Questions about the matrix below.
1) Report the fifth entry, reading row by row.
2) Report the entry in the top-left corner.
3) Report the third largest entry.
4) Report the fourth-last entry, reading row by row.
5) Report the smallest entry in the first row.
6) Report the third entry from the end, reading row by row.
7) Report the entry directly below the largest entry.
8) Report the smallest entry.
[[145 127 119 113 125 116 131 140 139 139 150 144 137 123 127 126]
 [123 117 147 119 124 123 136 127 121 117 117 131 132 129 151 137]
 [111 130 118 107 123 119 123 149 111 109 137 135 104 154 118 118]
 [134 144 122 102 109 116 119 136 141 141 127 117 104 123 124 138]
 [138 114 133 109 109 115 134 110 130 106 124 125 122 135 127 125]]
1) 125
2) 145
3) 150
4) 122
5) 113
6) 135
7) 123
8) 102

Read these off the matrix that follows.
1) Which number is the last entry, reading row by row?
2) Which number is the smallest entry in the last row?
3) Which number is the first entry, reading row by row?
4) Which number is the entry in the top-right corner?
5) Which number is the entry just left of 133?
6) Which number is the entry directly below 136?
7) Which number is the second entry on the diagonal from the top-right corner?
[[145 113 138 121 118 146 113 136 107 109]
 [149 144 124 134 113 108 108 137 126 129]
 [130 124 140 144 142 108 128 129 113 145]
 [142 149 145 149 144 144 112 111 115 142]
 [142 124 135 140 143 110 126 142 110 113]
 [108 108 118 131 146 108 107 132 109 145]
 [114 118 111 147 126 138 123 132 142 121]
 [108 120 144 117 114 127 119 125 123 141]
 [134 118 133 137 116 110 111 149 124 137]
 [145 147 117 117 125 144 127 142 132 143]
 [148 140 131 138 109 119 116 130 144 132]
 [128 114 113 147 117 147 117 122 129 129]]
1) 129
2) 113
3) 145
4) 109
5) 118
6) 137
7) 126

[[126 126 127 116 134 142 128 122 121 120 136 132 121 122]
 [122 129 129 116 128 125 137 119 131 125 119 135 126 126]
 [124 117 141 116 144 128 122 141 115 126 130 109 125 139]
 [130 131 125 116 133 115 135 131 137 105 126 125 137 136]
 [138 128 131 116 131 126 127 128 122 134 134 133 118 125]
 [125 119 124 116 141 146 133 138 124 106 117 121 124 130]
 [124 132 120 116 119 138 121 134 118 133 115 128 120 117]
 [127 132 132 116 130 125 129 126 124 123 117 125 113 121]
 [129 131 131 116 121 132 136 129 139 140 127 125 114 128]
 [119 132 133 116 116 112 127 126 122 141 120 129 114 130]
 [128 123 138 116 138 121 128 113 118 129 126 136 136 125]
 [140 131 122 116 134 137 117 135 126 120 130 122 139 119]]
The bottom-left entry?
A: 140
The smallest entry in the first row?
A: 116
The first entry on the main diagonal is 126
The first entry of the largest entry's row?
A: 125
The 3rd smallest entry is 109
The bottom-right entry is 119
The top-right entry -> 122
The largest entry in the first row is 142
The smallest entry in the last column: 117
The second smallest entry: 106
The largest entry -> 146
The bottom entry of the column that holds the largest entry?
A: 137
The entry directly below 142?
A: 125
The 2nd entry, reading row by row?
A: 126
The entry directly above the largest entry?
A: 126
The entry just left of the smallest entry: 137
The entry just right of the smallest entry: 126
The smallest entry in the first column?
A: 119
The second entry on the main diagonal -> 129
The entry directly above the smallest entry?
A: 126

Read these off the table that follows. Indices start at 0.
1) Find the bottom-right entry.
2) Find the entry in row 0 and column 1.
3) Find the entry in row 1 and column 1.
4) Find the top-left entry.
5) Find the entry at row 1, column 0.
6) Find the entry at row 2, column 0.
7) Find the entry in the bottom-left corner.
8) Find the top-right entry.
[[145 119 127 128 135 130 120 123]
 [106 128 129 132 128 125 121 124]
 [148 121 127 132 127 117 121 133]
 [126 129 112 128 139 120 147 111]
 [144 123 133 133 118 115 115 143]
 [130 127 140 133 113 115 107 148]
 [142 122 131 133 121 112 117 143]
 [104 128 128 129 128 127 122 120]
 [147 120 131 129 126 122 116 135]
 [135 120 124 129 144 136 126 111]
 [120 134 129 120 123 132 124 117]
 [119 136 129 123 122 127 127 120]
 [146 119 127 127 131 128 121 126]
 [144 123 124 134 125 111 126 136]
 [148 120 128 130 127 121 119 133]]
1) 133
2) 119
3) 128
4) 145
5) 106
6) 148
7) 148
8) 123

arr =
[[117 139 125 130 148 116 127 125 122 124 128]
 [125 120 142 131 124 125 143 112 114 125 141]
 [127 143 120 124 141 141 140 133 138 150 127]
 [136 113 115 107 116 153 123 121 124 144 124]
 [121 114 121 112 140 146 110 149 126 136 134]
 [136 139 129 143 113 112 141 125 138 142 140]
 [131 139 136 132 126 139 124 128 126 120 117]
 [130 131 134 139 146 113 112 147 135 139 144]
 [124 103 126 130 136 140 133 147 135 137 133]
 [135 122 117 138 100 116 131 111 144 125 103]
 [118 134 127 118 141 133 117 136 123 128 121]]
Indices start at 0.
What is the bottom entry of the column that holds the smallest entry?
Answer: 141
What is the entry at row 2, column 0?
Answer: 127
The entry at row 0, column 0: 117
The entry in row 0 and column 2 -> 125
The entry at row 1, column 0 is 125
The bottom-right entry: 121
The entry at row 2, column 2: 120
The entry in row 0 and column 1 -> 139
What is the maximum?
Answer: 153
What is the entry directly above the smallest entry?
Answer: 136
The entry in the bottom-left corner: 118
The smallest entry is 100
The entry in the top-right corner: 128
What is the entry just left of the centre entry?
Answer: 113
The entry just left of the smallest entry: 138
The entry directly above the centre entry is 146
The entry just left of 153 -> 116
What is the entry just right of the largest entry?
Answer: 123
The entry just right of the centre entry -> 141
The centre entry -> 112
What is the entry in row 2 and column 1?
Answer: 143
What is the entry just right of 132?
Answer: 126

Questions about the matrix below. Counting starts at 0.
1) The entry at row 0, column 1?
2) The entry at row 2, column 0?
3) The entry directly above 131?
4) The entry directly above the largest entry?
5) The entry in the bottom-left corner?
6) The entry at row 1, column 0?
7) The entry directly below the largest entry?
8) The entry just right of 110?
127	119	117	138	105	147	140	108
123	111	118	121	135	134	119	154
123	125	127	124	131	120	116	137
116	116	120	114	112	139	118	117
121	119	109	125	99	127	125	133
125	145	147	121	158	105	135	128
142	127	149	155	141	123	126	107
144	124	134	140	110	134	129	127
1) 119
2) 123
3) 135
4) 99
5) 144
6) 123
7) 141
8) 134

121,120,130,144,109,138,100,149,145,130,119,141,107,141
The entry just right of the smallest entry -> 149
Report the entry just right of the largest entry.
Answer: 145
Report the second entry.
Answer: 120
The second entry from the right -> 107

Read these off the matrix that follows. Counting starts at 0.
1) Read off the entry just left of 125.
2) Read off the top-right entry.
3) Read off the entry just left of 137.
4) Read off the entry directly below 125.
5) Read off the minimum.
6) Read off the entry in the bottom-right corner.
7) Read off the entry at row 1, column 0.
8) Read off the entry in row 0 and column 2.
[[119 118 115 138 132 117 136 109 139 119 120]
 [122 120 120 146 139 129 134 123 142 125 152]
 [131 134 137 121 124 134 121 132 119 134 134]
 [124 126 127 128 126 123 127 113 128 124 122]
 [120 115 113 118 122 122 117 123 118 119 132]
 [138 140 141 110 119 135 118 141 111 136 120]
 [130 131 130 136 130 129 140 130 138 130 120]]
1) 142
2) 120
3) 134
4) 134
5) 109
6) 120
7) 122
8) 115
